(in the rows, 128 means zero)
Each path is a new rotation, seen through one point. The rows after it are directions, each followed by how far the rotation turns it, in degrees each step (0 if it stays put).
Each turn is a multiple of 5 degrees from 10 to 175, or 0.
Each row of a path follows its step; steps can be skipped.
path 1
step 0: [132 129 120 135 125 126 129 142 116 130 139 118 127 133 121 124 124 117
 138 130 117 126 126 132 131 124 134 128 134 118 125 131 131 129 133 133
 123 138 121 127 134 133 135 114 127 132 126 118 123 124]
step 2: [136 130 138 129 122 131 130 121 131 119 107 131 129 125 122 133 134 126
 114 135 133 127 126 139 137 135 120 130 133 127 124 122 127 123 125 120
 128 127 126 133 126 130 131 122 131 120 123 125 136 142]
step 3: [124 129 136 140 129 124 132 125 125 132 125 131 121 119 130 132 147 126
 131 122 121 120 130 130 125 124 122 124 130 128 120 127 122 115 123 127
 120 130 119 127 129 125 125 145 132 140 116 123 127 134]
step 4: [123 125 119 139 113 127 116 131 128 129 143 131 125 118 126 137 130 136
 138 136 118 134 128 133 121 126 132 122 128 123 126 139 129 125 134 129
 133 137 125 134 121 126 134 132 122 132 131 120 125 126]
step 5: [137 119 126 126 127 123 116 139 125 133 136 121 135 132 127 126 117 127
 127 123 135 137 119 137 135 132 135 139 133 112 123 134 129 124 130 120
 140 124 128 127 135 124 136 133 124 129 128 134 132 123]
step 6: [131 125 127 125 122 136 126 114 133 125 125 121 135 134 130 125 131 140
 128 120 130 119 123 133 135 136 117 136 130 123 133 132 121 123 132 118
 120 119 126 130 142 133 129 119 132 117 120 136 131 124]
step 7: [127 135 128 127 136 122 127 128 124 125 122 126 123 124 124 138 138 142
 121 134 120 123 133 132 118 132 119 118 131 137 126 123 126 126 122 121
 122 125 144 128 141 126 122 134 126 127 119 130 138 127]
step 8: [124 123 128 128 132 132 122 133 125 131 135 125 115 124 121 121 134 130
 138 133 126 126 142 128 119 126 124 124 132 134 131 122 124 129 122 121
 148 144 119 135 128 127 126 134 132 130 125 121 125 125]
step 9: [117 118 126 127 135 129 124 137 126 138 133 120 135 122 131 127 132 124
 135 125 137 128 129 133 125 131 145 136 130 128 130 149 135 137 127 119
 130 130 124 127 122 123 128 120 121 127 122 125 126 122]
Speeds:
[126 126 127 125 128 128 129 126 126 129 129 125 124 129 126 125 127 126
 126 128 124 127 132 129 127 130 129 127 127 128 125 127 130 130 128 127
 129 127 129 127 130 131 124 124 128 127 127 128 130 125] -> 45
[128 129 125 129 124 127 126 128 128 130 130 128 127 127 126 130 126 127
 127 129 125 133 126 125 126 128 125 126 129 131 130 128 130 127 125 129
 127 128 130 129 129 126 125 130 127 124 130 129 129 128] -> 115
